In the rows, 128 means zero.
A single turn carries every row of the set below to another of its rows. Some are shown first; where does it send the rows asked next?
J_489: [120 137 140 135 153 144 159  98 148 138 130 108 118 125 138 136 185 122
 136 125 114 142 161 131 146 124 117 188 151 123 130 119 100  66]
J_81: [142 125 128 135  40 116 136 134 154 130 128 101 121 136 122 132 138 123
 131 134 127 133  81 130 126 117 117 123 178 104 114 141 128  85]
J_243: [101  98 112 118 113 106 141 121 122 125 143 148 134  90 145 123 137 138
 114  92 125 159  94 142 125 122  65 202 154 111 130 149 122 130]
J_322: [143 128 127 163 142 157 152 105 146  99 129 117 121 125 140 143  97  93
 133  67 109 140 140 136 127 144 160 113 142  92 119 140 138 106]
J_302: [146 113 118 161 152 107 107 159  74  86 137 147 117 141 154 125 130 139
 122 153 105 150 145 148 115 151  92 123 156 108 119 132 163 120]
J_935: [144 149  92 148 155 179 123 113 136 116 107 104 132 161 133 130 127 134
 125 129 133 130 162 157 163 125 130 178 140 155 138 154 121  80]
J_764: [134 126 146 155 181 134 152 105 146 110 137  99  78 133 132 156 131 120
 162 110 144 137 150 140 102 142 143 112 137 102 127 134 146 119]
J_768: [106 143  87 123 107 129 160 192 135 154 141 129 146 106 134 125 154 141
 107 159 135 155 151 115 153 111 118 176 111 127 108 119 131 158]
J_953: [105 130 120 133 138 100 140 115 101 130 136 131 124 139 114 134 110 118
 108 110 127 139 161 116 105 102 112 219 126 133 130 123 120  62]
J_278: [135  95 151 149  75 112 142 176 116 144 115 142 161 128 132  99 100 153
 161 138 138 129 100 144 105 110 135 169 132 111 101 139 130  95]
J_781: [122 139 101 131  84 111 126 112  92 136 116 111 157 127 124 114 126 126
 149 156 136 148 111 143 158  99 127  97  83 128 171 139 122 132]
J_605: [143 131 122 133 128 170 139  84 165 123 121 153 148 107 129 124 108  89
 129  98  86 145 135 141 116 170 114 132 127 101 121 121 131 109]
J_655: [116 137 105 140 147 127 127 147 126 141 137 154 154  76  88 119 105 107
 134 136 137 141 108 111 132 162 111  82 106 113 126 108 120 107]
J_635: [ 99 111 113 123 128  94 145 124 132 127 144 150 113 162 155 130 118 156
 110 127 110 156 162 136  97 114  69 198 144 125 125 119 133 104]
J_355: [111 162 103 114  82 114 125 132 111 162 112 164 133 166 120 122 146 140
 105 152 146 130 133 143 129 112  95 148 100 140 132 144 102 162]
J_27: [138 122 137 136 168 156 142 102 133 131 135 146 118 142 132 141 209 122
 138 154 110 149 139 148 118 136 124 103 138 122  97 140 140 129]
J_896: [136 119 100 170 146 153 117 153  89 111 145 138 126 119 123 124 104 107
 133 125 124 147  84 122 118 163 110  84 121  95 127 115 152 138]
J_218: [133 122 122 132  62 130 120 133 141 153 122 100 124 127 111 109 126 116
 122 134 125 141  78 170 127 102 129 126 180 118 116 145 120  72]
J_986: [122 130 102 128  77 102 138 114  88 128 126 105 136 144 158 130 154 122
 152 146 121 149 103 134 137 108 109  95 109 109 168 123 137 153]
J_483: [105 155 130 146 114  95 155 147  95 166 106 127 119 161 132 118 152 137
  94 125 172 129 136 140 134  74 139 133 117 125 140 153 103 134]
J_290: [115 127  94 161 136 112 129 140 125 108 144 135 121 180 132 131  76 158
 106 123 140 140 162 131 131  93 107 194 124 133 136 148 134  94]
J_335: [123 129 115 146 149 144 157 113 202 134 131 145 138 116 145 121  97 122
 125  94 108 150 149 162 141 137 128  94 146  97 125 132 124 112]
J_687: [141 154  92 164 156 117  86 160 105 117 153 160 149 116  92 122 112 114
 122 167 121 127 145 138 156 137 107 142 123 119 132 125 127  83]
J_477: [148 147 126 139 180 154 144 106 129 138 109 130 142 129 107 142 191 102
 125 143 142 125 147 131 129 126 153 106 126 139 111 148 136  95]
J_251: [148 116 132 130  44 128 126 126 142 125 100 107 139 130 114 109 112 139
 125 144 133 142  90 148 125 122 121 119 163 128 111 162 132  81]
J_84: [142 121 114 138  73 103 148 192 133 152 117 134 160 144 148 124 116 128
 151 124 144 101  92 125 100 115 122 169 155 108 117 118 142  98]
J_897: [156 138 118 135 161 174 116  84 146 115 121 130 110 133 113 140 118 107
 156 140 124 132 137 145  95 177 103 142 109 123 135 129 151 127]
J_737: [120 129 169 136 151 167 153 165 131 120 121 127 121 128 121 148  82 125
 168 130 116 137  80 110 130 113 120 175 133 116 137 127 132 156]
J_779: [109 113  81 143 115 108 133 148 143 104 147 140 136 117 139 134  95 162
 115  92 157 144 105 140 162 106  89 179 148 121 135 176 126 138]
J_706: [106 113 118 136 164 105 150 158 107 136 126 130 123  91 136 123 118 121
 129 110 137 154 112 135 106 153 119  56 147 107 118 112 141 123]
J_751: [127 144 122 141 191 142 142 107 197 158 129 130 118 115 113 124 123 125
 143 143 148 133 151 160 123 137 113 115 122 116 148 123 127 105]
J_102: [110 131 157 114 173 146 169 176 144 146  98 119 124 125 145 141  90 127
 149 118 126 134  88 133 117 105 116 155 163 129 145 120 139 151]
J_703: [106 143 151  91 151 151 150 161 149 140 103 138 137 106 106 150  76 124
 167 129 121 132 100 123 125 124 117 167 137 148 131 124 121 146]
J_120: [118 128  97 128 112 158 140 174  75 144 133 115 133 109 135 117 155 114
 105 147 115 164 134 134 126 116 131 200 111 129 103 123 143 157]
J_418: [118 138 130 131 165  59 138 158 105 125 133 141 131  91 126 136 152 120
 121 139 127 135 167 123 122 137 113 117 161 114 119 112 130  73]
J_800: [113 141 144 136  84 115 135 120  58 139 124 136 101 163 126 134 169 121
 117 127 135 140 122 127 109 107 123 163 106 116 119 143 107 155]
J_503: [119 114 110 122  77 110 121 186 116 160 137 139 142 134 124 122 101 129
 169 121 127 120  98 169 103 109 142 170 155 123  93 125 123 102]
J_573: [103 137 107 112  97  89 140 112  83 156 122  97 138 114 136 124 154 106
 149 134 128 151 112 153 139  91 135  95 113 122 164 120 116 124]
J_908: [114 125 111 132 120 124 169 190  89 128 112  99 134 108 146 124 140 145
 103 135 151 161 160 119 138 104 156 166 117 137 100 146 146 149]
J_958: [127 120 120 126 128 147 146 107 152  93 126 119 106 164 164 149 153 172
 151 134 109 154 175 146 144 147 101 159 156 139 110 148 125 117]
J_866: [115 117 106 135 126 108 140 127  99 112 122 119 145  86 121 132 111 120
 107  71 160 135 101 124 139 107 114 203 143 126 138 169 123  99]
J_997: [150 146  97 145 162 166 123 119 149 117 135 146 131 161 113 152 170 130
 139 157 134 130 147 143 147 134 137  94 124 139 105 158 141 133]

J_997 turns into J_477
J_84 turns into J_278
Now find these:
J_218 turns into J_81
J_573 turns into J_986
J_335 turns into J_322
J_896 turns into J_655
J_483 turns into J_800
J_120 turns into J_768
J_737 turns into J_703
J_897 turns into J_751
J_779 turns into J_866
J_290 turns into J_953
J_687 turns into J_418
J_958 turns into J_935

A single turn carries every row of the set below to another of its rows. Some are shown first; where does it send the rows asked next?
J_802: [136 113 174 152 137 166 140  80 125 154 142 168 150 126 114 143 148 134
 118 150 142 139 146 117 140]
J_37: [179  91 147 114 162 124 133  95 142 144  90 150 133 138 137 132 127 121
 138 148 163 127 138 135 132]
J_956: [ 99 173 128 154 172 111 105 139 105  84 145  87 133 134 129 104 100 131
 123 113 117 139 127 106 147]
J_379: [124 123 105 154 130  67 135  99 117 119 145 103 140 124 156  83 143 123
 129 139 146 164 140 141 125]
J_85: [112 130 154 116 139 111  92 111 132 159 127 146 113 163 151 152  94  99
 129 161 160 132 124 129 125]
J_442: [107 152 103 114 166 101 153 121 136 124 124 107 142 114 171 129 148 116
 167 156 102 146 122 109 123]
J_242: [128 152 170 147 113 178 148 126 122 145 155 180 118 111 117 140 109 108
 142 134 132 136 131 110 133]
J_135: [133 116  86 119 153 140  83 138  93  84 151  98 133 152 118 134 155 123
 116  97 156 129 123 128 137]
J_341: [128 134  80 117 148 141 118 142 144  97 163 110 141 132 161 138 155 137
 126 130 119  94  72 133 114]
J_672: [168 171 103 148 113 114 147 144 173 127 138 114 142  93 114 139 139 162
 108 116 141 145 131 156 121]
J_558: [107 134 118 140 119 120 134 131 129 110 124  97 133 145 118 117 148  61
  70 133 143 126 152 147 157]
J_224: [150 126 192 144 126 175 133 133 123 121 153 169 131 122 108  94 124 129
 128 129 137 143 124 137 131]
J_187: [158 157 105 151 148 109 168 103 117  97 123  95 137  88 126 118 109 130
 133 105 128 129 135  92 172]
J_778: [146 147 124 162 170 160 128 140 120 127 113 180 145 121 139 158  67 120
 135 131 129 113 128 111 126]
J_95: [114 141 200 124 116 153 126 102 135 151 153 153 139 139 127 133 133 132
 111 168 136 129 107 123 145]
J_3: [134 125  49 169 115 123 138 112 115 110 160 128 134 133 146 139 155 126
 112 115 162 106 117 141 121]
J_551: [130 114 113 106 157 151 133 122 161 116 129  95 145 105 127 141 144  62
  92 129  97 128 143 115 144]
J_995: [170 134 154 154 124 124 118 133 122 106 130 160 139 130 137 102  62 131
 102 130 152 117  96 148 143]
J_136: [123 176  93 143 141 129 121 146 148 108 148 130 125 144 104 162 127 152
 116 127 101 176 122 161 117]
J_141: [148 147  81  96 112 131 128 132 115 113 141  94 128 106 138 163 147 109
 129 103 166 100 110 102 154]

J_95 turns into J_242
J_551 turns into J_672
Now find these:
J_956 turns into J_442
J_995 turns into J_85
J_141 turns into J_3

A single turn carries every row of the set below to another of its rows. Some are shown first; where does it send the rows asked next?
J_704: [173 119 167 107 121 163 159 171 135 109 168  79 142]
J_410: [200  95 115 125 125 139 192 104 140 131 140 170 170]
J_377: [177 126 174 112 144 145 155 131 152 118 166  67 139]
J_860: [169 101 130 142  91 142 179 147  91 117 118 128 177]
J_791: [144 129 148 137 124 145 172 124  98 109 110  87 140]
J_852: [138 175 155 113 123 153 160 122  89 129 138 130 141]
J_868: [171 167 123  90 156 142 155 124 140 159 122 156 146]
J_543: [194  70 133 144 133 147 169 131 108 134 106 129 141]
J_774: [169 165 119  86 138 157 158 158 124 151 125 166 152]
J_440: [200  82 151 124 114 152 144 135 161 148 136  95 146]
J_825: [137 168 152 120 125 148 156 117  99 139 123 121 127]
J_678: [178 172 122  90 151 127 170 153 143 151 153 158 159]
J_824: [159 134 110 122 140 144 151 137 144 131 120 103  94]
J_453: [160 157 164 107 119 143 154 168 142 144 171 106 117]
J_232: [210  87 123 111 118 158 183 129 149 132 155 169 167]
J_358: [209  75 142 127 125 153 176 173 113 118 160 136 160]
J_466: [170 158 116  98 142 129 164 163 153 164 126 148 135]
J_886: [150 144 157 125 132 145 178 114  86  93 140  97 165]
J_386: [208 102 163 104 117 161 157 139 139 119 183 119 190]
J_309: [157 140 112 104 118 171 161 179 109 106 144 127 119]
J_599: [171 160 126 110 170 136 157  91 141 115 156 112 126]
J_428: [217  81 149 135 158 125 169 111 144 135 151 116 151]
J_826: [197  87 109 128 112 147 190 124 135 134 128 170 161]
J_941: [209  81 122 118 123 149 178 117 161 141 140 161 154]
J_93: [205  96 148 127 147 145 181 110  92 110 156 145 184]
J_374: [164 164 168 105 131 136 153 146 146 144 180 105 125]
J_148: [171 164 128  95 146 154 171 139 111  91 187 134 152]
J_25: [180 115 140 146 127 117 176  83 115 122 129 118 183]

J_791 turns into J_377
J_860 turns into J_440
Now find these:
J_148 turns into J_309
J_852 turns into J_453
J_868 turns into J_678
J_826 turns into J_941
J_543 turns into J_428

